500 stands for zero in the data rows.
Every row has a hidden score. How much higher is the second row's score than the first row's in each pair? 10 means about the same, 20 much higher and 0 much lower. The score is a weighted sum of the row's numbers plus the product of two more (or one squared), each taken from its middle value.
451,376,466,441,407,610,666,548,420,617,413,460,371,522,506,528,465,323,391,388
450,535,410,384,366,663,648,391,433,674,491,400,464,433,697,542,539,399,495,468 -> 8
374,348,455,278,427,762,597,401,447,643,427,394,416,509,599,471,643,465,532,503
343,521,543,394,455,613,661,527,466,468,369,418,385,573,599,504,546,487,436,647 -> 14
540,580,390,457,401,651,774,389,401,598,371,493,388,515,691,410,466,448,518,548
571,432,513,402,295,623,622,369,435,441,425,419,428,445,613,386,353,536,576,406 -> 14
434,420,457,311,424,726,606,339,427,527,444,387,386,402,580,451,423,519,528,471
400,521,392,380,444,584,503,372,319,378,461,479,421,457,635,469,343,417,411,386 -> 15
405,352,423,490,479,492,448,418,446,383,410,422,445,565,585,464,434,343,498,393
482,432,443,368,405,479,295,399,560,474,389,381,348,529,555,630,490,422,485,420 -> 13
341,469,571,347,394,391,458,475,393,235,390,451,356,524,462,458,468,368,414,387
307,525,455,517,433,479,342,553,480,479,440,431,398,528,485,434,517,490,550,575 -> 7
576,481,478,360,457,460,363,619,467,448,391,404,412,517,346,443,529,479,501,617
554,563,413,433,412,350,232,717,432,440,418,413,349,471,494,476,503,423,457,629 -> 11
414,439,408,473,424,319,498,638,420,482,450,381,433,499,365,489,550,435,489,826
515,746,589,353,588,374,431,719,414,506,519,502,471,486,387,466,517,510,487,655 -> 16
468,583,469,470,645,351,493,721,479,464,538,363,463,554,578,577,566,576,502,583
592,635,657,443,446,329,462,729,359,547,447,343,377,488,461,432,525,526,570,648 -> 14
494,503,724,445,582,507,601,783,400,497,441,388,548,755,569,465,593,407,377,472
527,400,580,428,615,392,389,760,407,477,455,313,429,642,386,578,558,365,491,581 -> 5
512,563,683,563,516,430,331,680,255,446,549,417,622,546,448,572,480,548,462,406
542,520,721,342,564,361,527,662,576,560,496,325,566,716,504,507,539,483,505,415 -> 9
442,541,826,484,487,421,361,722,376,525,487,477,518,602,422,528,587,590,532,501
507,449,768,526,460,482,412,551,403,433,484,445,590,615,408,463,535,306,459,511 -> 14
624,527,883,685,811,626,374,647,272,626,757,435,632,791,521,531,343,686,526,401
658,342,795,799,816,760,367,811,438,442,900,438,733,798,370,515,365,638,750,482 -> 10
493,392,999,816,889,579,419,825,441,438,985,527,742,759,449,605,303,465,837,455
617,348,821,901,970,563,485,848,392,408,906,431,792,864,465,579,369,558,808,458 -> 10
518,444,848,768,741,622,472,714,356,366,889,464,636,656,481,658,365,516,938,432
526,481,737,831,790,545,311,527,383,460,669,478,681,791,368,574,390,442,809,470 -> 9
450,538,671,589,739,498,477,536,428,417,645,510,643,713,423,656,416,375,659,481
260,700,646,387,779,568,479,522,416,480,563,518,522,616,391,475,334,499,774,541 -> 12
472,667,594,624,747,492,441,529,446,578,540,390,455,514,308,469,378,431,633,268
316,649,469,563,700,401,342,482,398,457,527,520,369,581,438,384,337,428,688,537 -> 7
470,632,453,465,515,374,456,455,543,484,507,427,427,714,443,475,426,353,581,582
350,636,502,433,663,497,408,520,489,442,407,476,471,635,517,563,416,440,529,517 -> 7
392,632,569,472,626,423,408,535,460,575,417,419,422,589,445,633,427,459,609,597
497,658,453,643,625,447,422,540,481,419,528,378,365,724,434,458,369,463,399,523 -> 18
471,608,537,573,613,426,349,695,297,396,457,503,379,564,341,542,360,488,438,452
505,636,488,677,548,428,539,634,341,476,317,375,481,669,419,646,477,475,540,515 -> 8
452,557,518,827,691,436,482,708,351,471,403,424,428,532,395,383,420,569,555,584
446,513,468,680,624,471,403,733,573,518,608,458,486,706,393,519,350,347,554,498 -> 10
466,422,528,776,701,504,427,808,289,459,503,426,465,586,449,449,469,500,565,469
501,545,632,643,668,450,500,698,528,441,556,411,523,526,584,619,321,542,606,517 -> 11
263,496,433,449,511,483,345,381,481,524,564,460,426,450,416,508,541,668,452,464
311,400,471,346,532,355,398,459,619,429,465,446,550,570,483,270,743,718,408,588 -> 17
403,428,386,443,370,520,484,402,614,331,514,483,471,472,333,416,610,759,487,522
355,434,367,474,373,554,487,423,688,523,565,454,512,424,285,398,791,955,398,528 -> 12
455,493,403,566,356,690,381,349,679,623,576,542,679,410,399,362,522,946,501,439
412,497,491,434,391,576,317,446,649,592,669,530,789,363,318,286,611,880,569,415 -> 17
503,506,409,432,459,565,456,456,578,374,725,628,802,443,335,558,547,878,509,430
357,426,372,396,424,511,311,362,744,428,725,641,854,400,525,335,466,943,564,560 -> 9
518,473,399,332,360,507,343,372,680,470,719,786,734,368,370,436,478,932,522,379
502,420,420,381,377,502,440,384,618,342,823,673,675,310,427,561,526,743,539,467 -> 11
483,498,370,349,316,496,378,482,770,521,610,670,757,426,344,435,437,723,519,419
416,394,373,502,433,400,296,459,760,521,531,660,824,354,359,397,404,775,483,472 -> 8
434,494,356,374,484,473,382,408,729,447,746,687,724,267,333,402,475,676,551,516
466,665,348,275,530,388,376,449,804,521,695,773,599,361,345,323,442,767,386,522 -> 12
370,527,343,440,398,468,451,506,788,451,557,652,597,442,437,337,496,773,435,476
541,489,401,402,424,471,335,436,800,497,642,618,512,460,429,399,494,611,431,510 -> 9
507,399,249,485,470,411,314,414,805,551,621,713,532,467,332,460,507,566,314,354
623,544,366,404,375,586,466,400,707,511,634,695,568,338,565,529,521,627,431,565 -> 6
522,509,438,237,434,264,478,391,626,503,456,754,523,428,502,487,446,664,459,420
585,442,400,436,305,472,486,505,607,500,590,697,674,494,424,534,461,590,337,532 -> 11
610,539,315,309,443,428,505,477,675,573,613,806,489,446,355,434,541,664,420,297
558,412,301,515,301,393,413,450,522,482,553,698,707,535,211,470,436,441,571,467 -> 10
493,548,447,553,277,515,418,388,570,591,475,670,731,623,477,392,422,425,477,374
446,586,348,554,448,345,508,457,639,543,589,657,507,387,435,375,431,717,295,463 -> 10
522,595,467,231,453,419,491,386,637,539,572,832,640,581,471,409,445,622,489,485
331,628,433,435,340,639,851,510,480,575,467,685,591,545,398,488,459,452,509,555 -> 13
563,583,388,570,335,728,776,438,605,725,506,571,802,307,691,643,575,528,447,658
417,515,456,406,461,936,908,544,454,827,343,537,620,375,744,646,567,373,519,518 -> 6
288,585,513,494,399,704,839,510,498,732,345,511,504,585,617,437,365,460,518,432
361,454,575,432,460,692,654,434,479,711,412,513,522,398,609,469,469,435,403,458 -> 8
395,330,546,551,372,737,591,478,600,639,448,438,362,516,572,422,346,607,671,545
380,470,516,540,433,583,676,421,353,565,501,330,324,467,465,587,361,481,501,416 -> 13
431,382,643,526,441,590,577,486,376,597,380,521,360,541,378,482,392,540,565,509
440,350,483,459,486,671,559,426,452,637,546,379,415,497,430,404,409,481,732,408 -> 11
476,298,571,476,561,494,487,411,425,559,403,386,263,419,498,532,297,447,536,524
357,376,540,491,515,570,479,441,415,429,476,375,416,541,560,406,465,339,461,432 -> 10
485,453,523,425,571,528,452,454,443,464,503,419,340,416,484,450,362,401,480,630
397,424,575,489,476,502,416,501,481,481,262,339,434,418,521,465,440,385,563,618 -> 10
493,353,536,504,564,396,463,429,461,414,342,376,252,378,612,546,405,348,340,438
385,411,344,427,677,369,459,390,369,564,410,402,351,468,510,651,423,428,405,394 -> 7
529,401,470,316,561,476,372,416,484,520,462,376,288,493,520,694,350,351,483,481
357,469,505,476,541,304,503,375,280,386,509,377,361,452,451,622,468,449,491,539 -> 2
314,511,365,521,521,354,419,439,546,563,449,444,359,535,495,688,395,356,426,548
414,542,502,513,532,377,508,502,449,476,492,390,374,543,557,612,469,355,358,556 -> 7
550,509,488,607,410,496,432,461,507,584,498,451,465,423,554,668,429,447,398,579
434,475,507,396,358,381,407,507,296,610,441,442,362,470,667,644,409,366,474,469 -> 15
405,534,463,474,459,484,431,453,509,580,340,399,392,392,616,649,386,296,377,452
495,506,560,416,610,452,491,477,417,487,397,379,505,427,573,498,447,535,413,469 -> 6
565,504,374,537,468,474,538,369,444,446,472,412,293,486,818,513,419,461,521,554
488,501,394,496,430,587,485,436,575,659,412,436,411,461,578,438,427,454,535,533 -> 3
472,463,391,303,448,437,395,412,401,512,492,411,469,349,526,392,483,474,451,584
416,442,396,496,532,363,385,417,320,427,592,392,390,571,540,431,429,559,440,626 -> 10
423,376,358,357,419,307,354,371,467,380,560,427,450,457,461,376,398,481,501,485
472,483,317,442,436,376,349,360,541,510,562,535,459,404,514,429,367,628,337,508 -> 10
508,552,380,453,460,437,447,494,420,370,557,651,593,452,349,449,533,494,512,470
622,441,281,356,433,431,432,381,606,481,530,782,579,419,455,471,529,755,363,480 -> 7
528,455,328,537,529,429,437,490,551,434,358,620,705,483,583,380,588,698,365,434
330,470,359,485,391,468,375,429,740,608,550,761,753,406,359,487,487,822,467,477 -> 7
421,469,426,454,326,467,428,418,741,381,563,737,795,457,391,380,564,847,462,445
490,475,411,420,547,441,459,449,581,441,494,757,746,398,401,367,551,740,514,484 -> 7
463,483,461,491,366,601,435,490,603,424,613,714,847,323,534,541,477,753,475,448
519,380,330,370,430,701,491,343,726,548,530,807,769,415,484,479,456,816,590,505 -> 5
642,559,434,688,478,699,460,717,267,416,589,850,863,296,348,521,336,708,662,531
774,551,477,726,676,666,532,787,325,420,747,782,689,375,307,554,367,658,610,642 -> 9
555,454,455,649,701,573,454,792,519,413,726,717,570,513,354,487,431,634,649,500
484,535,574,832,696,466,408,886,402,471,825,586,539,445,443,571,354,409,680,531 -> 14
472,364,481,791,766,394,315,795,404,508,774,537,390,536,379,500,314,635,826,535
505,455,551,646,762,481,401,753,453,514,694,463,295,543,358,587,419,427,656,595 -> 5
380,624,480,680,833,445,354,778,416,456,593,402,372,482,416,483,317,637,506,622
367,533,528,570,790,452,430,804,342,515,467,452,409,666,463,481,433,438,448,579 -> 9
444,400,509,694,736,321,449,741,466,451,533,508,427,741,316,527,418,497,600,651
341,518,472,526,897,343,386,772,424,480,508,452,417,632,330,749,367,469,601,512 -> 11
427,534,434,514,893,413,376,656,464,473,571,473,519,639,528,522,449,535,485,413
586,552,475,675,780,429,353,624,433,562,505,464,395,642,386,488,404,392,526,538 -> 11
458,608,457,567,621,420,457,671,486,420,548,438,401,527,338,469,430,373,554,528
484,593,452,578,820,478,374,615,437,429,582,467,531,644,460,543,471,555,630,359 -> 6
614,718,388,535,741,318,363,527,457,543,513,503,433,610,384,538,413,561,556,416
603,637,495,491,796,489,437,557,423,493,572,437,553,724,398,421,413,432,548,549 -> 13
637,554,450,540,666,464,405,571,425,380,568,466,375,501,634,459,512,461,489,399
619,608,398,646,738,403,361,536,572,445,434,513,340,647,465,487,379,582,534,439 -> 9
548,659,419,475,655,458,469,515,485,361,575,452,455,580,505,433,399,438,515,520
507,643,366,520,659,534,429,519,446,364,356,542,335,661,510,526,300,334,504,530 -> 9
429,675,494,602,660,424,483,501,538,420,492,420,471,655,418,576,408,385,645,365
615,607,432,628,727,428,462,534,382,487,322,398,386,533,518,647,429,464,647,410 -> 9
635,715,427,653,698,505,462,534,481,451,314,500,439,585,392,436,432,501,546,516
366,700,475,655,670,537,376,598,497,327,453,431,398,563,431,525,297,459,655,499 -> 9
489,579,531,523,653,449,508,601,417,488,439,331,399,462,554,643,430,552,565,485
408,624,448,477,625,498,448,599,497,428,590,491,469,636,439,540,364,468,693,445 -> 11
557,580,487,627,714,506,329,621,391,411,507,520,477,489,580,515,399,522,690,606
416,631,550,668,738,430,433,682,439,419,510,458,383,578,483,437,450,363,667,592 -> 13
524,451,518,610,653,441,441,685,363,473,489,378,454,538,301,652,408,537,453,491
323,470,519,617,729,412,383,715,515,549,413,462,338,634,251,556,286,547,466,579 -> 9
385,459,442,307,654,523,484,575,522,436,525,458,364,371,431,499,490,556,383,412
546,477,372,276,471,458,379,551,336,588,460,462,443,469,472,463,661,452,402,553 -> 9
323,475,509,343,495,462,459,377,574,362,440,376,355,428,424,506,757,502,499,423
432,502,558,617,487,386,580,438,719,389,430,479,537,513,437,462,809,403,561,493 -> 13
332,528,520,475,356,501,484,453,516,464,438,407,574,461,443,466,713,366,381,589
552,454,490,664,347,303,564,387,524,458,594,430,638,455,531,428,757,424,308,461 -> 7
550,433,415,477,371,464,579,328,518,598,517,540,667,509,548,436,719,421,476,482
500,411,488,558,400,474,473,453,381,500,565,472,585,646,558,490,618,458,585,375 -> 11
618,373,474,713,511,360,622,430,551,474,515,643,619,476,400,484,717,396,425,448
693,492,454,543,431,441,697,485,628,547,653,719,689,381,583,394,691,528,536,477 -> 10
475,483,466,521,467,481,716,427,513,559,479,713,736,527,664,424,714,442,577,468
582,421,494,564,579,482,588,435,579,524,548,744,627,534,528,280,799,501,498,482 -> 14
525,402,477,387,508,561,609,410,668,473,555,563,672,371,465,472,722,431,441,513
587,474,468,372,464,558,611,399,720,567,592,746,644,458,470,368,849,476,534,511 -> 10
632,435,360,523,465,620,691,486,605,510,495,687,696,453,636,382,738,447,513,455
661,508,500,366,345,415,674,487,548,522,538,708,643,616,545,645,754,451,504,357 -> 10
564,591,388,483,411,495,527,488,602,595,672,673,653,461,615,493,801,570,550,575
625,489,454,464,436,505,513,383,625,438,461,682,648,480,622,417,752,504,566,553 -> 11
464,542,270,380,365,610,384,416,620,610,613,602,574,438,530,480,457,458,545,413
458,375,413,235,502,465,377,455,622,326,501,721,551,495,488,462,571,536,434,341 -> 8
465,266,312,366,432,517,362,415,493,512,567,754,374,481,589,431,575,465,587,346
498,485,358,334,416,504,374,441,690,436,500,820,502,477,391,459,610,587,390,381 -> 3
440,435,315,561,358,421,389,503,715,525,576,679,409,353,610,425,603,551,421,414
300,305,292,364,438,372,464,381,675,558,462,793,588,421,563,351,604,703,508,415 -> 1
430,538,429,266,411,573,284,363,712,508,509,610,710,352,516,402,575,761,405,492
407,512,354,422,512,550,410,446,581,416,514,647,596,441,505,503,551,756,642,547 -> 5
556,503,451,398,497,485,387,379,546,418,511,618,750,501,479,346,474,693,475,440
428,562,329,303,370,544,520,483,519,388,434,738,714,468,347,446,478,552,472,542 -> 10
314,612,317,447,426,509,486,371,600,453,600,839,699,512,476,414,374,895,490,499
434,460,352,576,384,446,402,467,614,504,605,697,558,431,530,470,339,734,488,383 -> 19
577,483,435,641,443,500,568,710,427,500,657,795,768,461,415,399,316,499,441,532
484,341,401,577,453,452,539,466,486,594,752,731,517,398,470,424,410,667,535,602 -> 7
454,474,421,541,388,448,398,470,540,699,691,610,526,508,483,314,422,710,502,482
320,339,358,490,431,408,550,506,693,636,635,757,573,484,417,476,395,752,578,567 -> 9
456,333,358,579,448,406,444,550,602,652,566,643,618,492,391,486,423,741,399,431
303,494,363,361,385,493,403,516,649,580,688,580,637,395,407,459,506,657,528,430 -> 10
535,486,425,321,374,516,356,469,714,733,596,670,492,542,503,428,479,679,399,583
560,438,407,425,277,417,354,462,659,778,699,602,589,389,496,455,508,749,472,469 -> 13
504,569,387,409,459,456,368,519,752,744,746,761,590,519,501,465,537,742,351,445
486,522,311,417,466,556,386,512,622,644,653,614,497,561,489,488,603,716,478,491 -> 9
529,556,384,368,470,396,335,465,795,588,673,657,574,362,280,472,543,590,652,519
446,519,332,441,356,458,389,457,731,724,695,584,551,533,496,476,578,647,424,442 -> 12
558,645,352,466,386,389,374,393,814,682,569,533,540,506,450,288,629,588,564,343
490,657,319,460,431,457,385,484,716,596,582,676,656,615,449,382,685,657,542,459 -> 8
565,641,400,346,470,411,498,386,717,503,662,637,463,415,454,381,562,583,460,489
638,530,371,479,418,525,410,476,731,533,666,549,507,474,520,478,544,634,537,370 -> 12
512,629,316,381,453,398,403,436,689,587,591,548,488,445,484,398,552,610,508,428
406,421,483,375,407,454,463,485,621,641,425,467,399,386,539,494,531,634,436,579 -> 6
433,412,309,510,471,379,479,415,589,426,552,468,392,543,344,527,608,653,557,402
380,524,314,552,531,449,391,404,714,409,597,455,465,414,433,524,546,617,431,627 -> 8
425,509,312,271,418,406,382,427,748,488,579,688,438,553,498,478,546,768,613,382
423,317,394,366,422,518,440,420,815,491,722,532,501,430,576,409,596,873,471,575 -> 6
295,444,428,350,434,491,380,450,750,462,525,676,676,456,402,376,553,862,484,417
421,501,383,305,372,374,392,446,771,494,693,731,642,285,456,450,598,809,484,475 -> 10
501,514,406,459,431,390,406,394,720,480,498,628,670,538,538,505,570,843,455,426
533,384,397,381,395,396,428,490,771,427,555,680,797,466,476,403,544,679,474,410 -> 11
576,485,338,364,440,525,421,336,782,362,696,826,632,473,371,372,535,690,435,430
483,555,450,427,458,558,381,376,740,473,522,759,760,366,442,445,403,785,622,444 -> 7
597,680,466,494,454,504,388,452,688,514,438,804,480,441,607,546,628,444,622,522
376,708,415,392,434,336,472,512,589,545,393,749,381,455,611,440,616,565,598,504 -> 10
662,618,363,348,292,351,453,493,525,418,459,736,391,421,469,378,579,424,567,537
723,579,300,350,330,376,434,538,558,511,289,618,508,455,592,545,525,411,463,490 -> 11
688,709,343,481,475,410,481,556,542,567,398,603,497,549,445,537,565,488,407,529
844,681,492,443,503,491,442,670,359,544,665,496,433,458,565,557,468,374,551,526 -> 11
770,583,500,346,530,408,474,739,402,564,478,479,423,477,564,528,389,559,423,617
906,655,368,452,523,377,411,711,572,468,368,543,489,389,587,606,522,413,544,498 -> 14
783,657,468,387,481,493,392,782,237,527,596,425,385,575,552,521,426,492,460,493
698,680,360,508,513,459,458,699,421,502,606,328,405,643,519,457,533,571,549,485 -> 10
664,645,468,579,444,363,378,709,384,534,506,406,474,470,630,465,531,353,420,516
624,479,474,599,440,361,317,693,376,473,512,505,452,600,578,462,537,475,504,594 -> 7
765,472,595,477,514,415,434,628,421,493,421,337,341,642,497,650,477,424,533,401
626,631,635,577,557,394,397,695,531,490,520,449,500,586,465,559,527,385,568,533 -> 7
546,513,666,302,476,579,476,616,333,477,542,373,456,586,557,522,476,358,524,591
658,444,671,599,518,617,332,555,365,513,451,390,501,571,472,609,492,374,461,522 -> 9
506,617,651,440,619,522,377,579,455,413,446,371,498,509,396,562,430,465,508,482
718,468,622,335,726,604,480,611,519,530,566,441,518,670,322,459,486,427,604,364 -> 7
461,428,910,446,637,951,529,434,467,700,483,435,703,504,501,466,412,572,441,320
601,503,992,671,603,951,487,437,425,454,414,446,671,575,573,671,472,406,574,380 -> 5
555,346,917,665,741,896,535,452,481,636,622,430,625,459,445,598,471,427,528,343
444,405,896,507,611,790,541,444,464,483,466,298,520,416,665,682,395,440,530,482 -> 9
244,507,772,613,579,706,507,435,496,502,482,368,365,536,567,628,435,501,516,468
418,472,610,511,603,635,548,468,409,581,408,432,389,588,329,845,359,377,453,515 -> 9
330,417,627,392,413,460,473,415,557,399,426,389,479,493,522,661,506,417,426,520
383,435,601,557,375,565,357,486,362,452,472,362,264,353,439,648,375,419,489,570 -> 13
374,435,555,627,567,399,469,510,523,533,545,406,352,571,438,624,491,303,440,559
480,418,447,361,417,429,502,434,417,461,404,435,353,492,597,628,264,539,388,578 -> 15
548,461,533,538,391,332,499,408,405,321,399,373,419,427,463,581,392,430,355,673
303,409,402,585,537,534,540,412,458,399,425,393,414,460,416,679,457,419,460,659 -> 6
481,432,439,440,429,470,475,442,350,491,418,485,424,550,623,516,387,263,322,491
487,442,439,573,453,291,627,499,354,560,444,424,393,473,723,543,464,395,478,737 -> 7
586,374,464,621,363,566,627,402,356,559,408,397,400,436,572,573,302,340,529,549
475,480,513,646,610,482,593,415,503,682,486,400,400,441,707,570,268,483,419,578 -> 7
528,399,464,700,504,417,744,529,332,628,333,395,444,419,763,656,399,336,442,481
441,440,510,640,463,408,734,422,467,501,417,430,495,385,613,593,459,363,431,629 -> 3
470,370,441,647,364,470,748,462,495,660,281,437,372,473,657,506,401,427,403,703
322,447,646,562,382,524,786,424,425,605,462,440,458,559,599,447,389,362,299,605 -> 12
400,420,529,685,342,495,776,387,476,656,416,377,462,522,663,558,469,375,442,505
459,512,655,683,364,641,793,421,265,567,358,555,467,479,587,489,476,492,657,530 -> 6
279,314,676,652,402,707,820,505,481,496,446,469,639,331,659,514,427,510,391,611
314,376,759,651,482,846,828,337,487,494,464,431,437,450,605,634,537,446,497,411 -> 8
431,457,730,672,433,771,844,385,405,506,551,467,469,385,539,523,393,379,529,424
420,503,699,455,471,647,842,411,573,554,506,367,572,558,589,526,433,591,449,336 -> 10
396,489,714,500,526,735,745,367,488,625,351,429,513,480,543,470,476,497,478,369
407,556,683,536,312,808,690,423,439,513,404,424,476,428,448,445,460,532,490,355 -> 16
352,350,634,420,438,677,684,383,398,372,533,518,358,367,520,484,390,508,445,471
378,367,642,453,507,827,706,412,324,505,329,391,289,384,451,516,398,542,445,498 -> 8
446,536,740,383,503,716,562,321,389,407,475,442,377,345,511,511,361,533,497,492
500,412,708,381,547,759,620,443,407,487,451,495,355,509,479,475,474,507,537,534 -> 7
523,431,589,485,464,532,473,488,461,605,347,311,507,363,464,557,375,505,387,463
320,421,622,407,483,513,571,369,458,463,449,407,443,298,414,485,453,570,475,380 -> 10
493,555,596,490,511,560,421,443,440,600,541,347,475,465,515,560,444,515,359,530
334,448,542,401,598,528,462,459,386,392,380,400,352,518,482,540,483,532,421,404 -> 9
360,610,676,484,374,550,489,358,503,542,449,375,479,401,516,548,436,409,466,518
530,497,541,416,527,562,544,446,420,477,387,392,382,420,552,495,377,532,461,602 -> 6
451,324,569,342,481,492,568,337,420,557,398,420,406,336,415,584,405,454,504,502
534,614,579,401,464,544,583,469,454,447,290,457,337,578,584,556,438,419,522,431 -> 14
406,418,525,569,476,457,586,351,488,585,410,350,517,343,506,504,449,339,395,529
420,596,524,468,494,462,546,400,397,429,483,412,465,481,441,491,417,359,425,544 -> 13
631,584,563,578,423,394,582,475,480,384,411,491,445,444,435,528,450,430,438,468
448,447,528,459,351,435,669,393,517,441,444,418,404,394,658,486,548,476,464,504 -> 8
348,477,548,658,384,317,659,352,259,579,404,443,465,353,678,458,358,582,456,651
445,403,501,516,333,410,725,489,301,495,443,390,481,499,558,601,441,418,392,456 -> 14
462,410,571,417,416,441,680,396,422,519,371,521,560,446,578,512,498,487,567,513
438,445,494,547,508,505,717,404,410,505,352,463,535,433,627,520,528,349,535,450 -> 11
424,403,593,582,539,444,621,417,386,552,357,469,399,591,680,335,515,315,492,560
490,479,567,449,358,686,786,412,347,452,477,417,498,565,617,566,552,420,482,511 -> 11
465,433,580,318,433,711,809,474,500,556,478,427,614,462,689,419,317,395,521,422
420,503,563,483,534,707,753,463,469,472,476,378,472,371,597,583,354,388,501,494 -> 10
435,416,589,341,512,417,525,433,376,555,424,376,509,599,467,401,587,523,383,398
505,461,566,560,374,430,510,481,547,410,395,484,541,434,540,487,507,531,596,457 -> 9
426,281,432,383,480,387,581,486,454,409,395,524,505,460,497,514,552,385,517,524
379,532,436,581,447,443,553,451,622,500,527,451,569,494,442,463,679,555,482,481 -> 14
379,470,457,536,418,405,562,521,569,550,484,529,500,493,438,505,562,438,511,520
472,398,409,594,363,441,581,502,623,530,410,491,488,528,462,496,656,552,375,550 -> 10
611,460,433,569,429,287,524,522,360,420,453,447,624,535,667,385,714,490,476,616
422,471,457,530,406,440,580,501,562,485,455,520,532,514,403,547,740,441,468,512 -> 9
398,431,518,586,479,456,480,563,396,493,596,515,404,562,435,477,578,353,456,798
353,356,480,452,479,497,536,581,439,505,514,517,537,534,423,542,632,481,495,710 -> 7
477,400,457,436,403,434,518,529,366,497,433,626,307,466,419,535,754,453,522,601
305,577,462,548,428,336,546,521,443,579,427,659,485,450,370,554,830,414,502,515 -> 13
461,503,485,403,525,482,496,509,415,557,513,571,426,458,331,500,801,426,507,618
550,486,409,317,502,368,416,433,422,402,380,511,417,599,321,512,771,470,394,569 -> 11
469,485,441,362,483,507,409,498,442,437,491,422,511,630,523,386,697,578,520,452
538,509,446,422,479,355,312,586,411,372,554,440,605,619,520,485,807,464,456,284 -> 12
665,626,507,330,404,531,438,489,521,537,335,466,550,507,616,493,617,507,592,548
586,552,564,439,512,520,409,473,370,469,439,599,689,674,552,407,698,381,553,551 -> 15
637,595,504,342,490,635,536,535,565,472,389,463,749,649,468,475,658,535,529,429
727,825,447,405,443,510,444,429,496,531,435,364,761,629,443,589,711,433,463,419 -> 15
896,756,389,512,365,491,365,463,452,439,461,413,752,584,498,433,688,448,487,453
589,632,439,548,409,656,424,398,415,438,580,531,651,598,575,510,699,427,328,352 -> 3
803,728,493,309,421,518,454,412,502,338,525,461,667,468,709,584,549,366,681,396
665,655,545,279,588,545,385,444,443,547,472,454,667,533,520,571,615,567,476,481 -> 9
682,782,452,315,490,635,395,468,473,390,440,445,515,704,625,461,586,550,482,491
769,631,472,359,462,497,447,528,442,652,537,501,576,709,468,606,555,379,483,356 -> 5
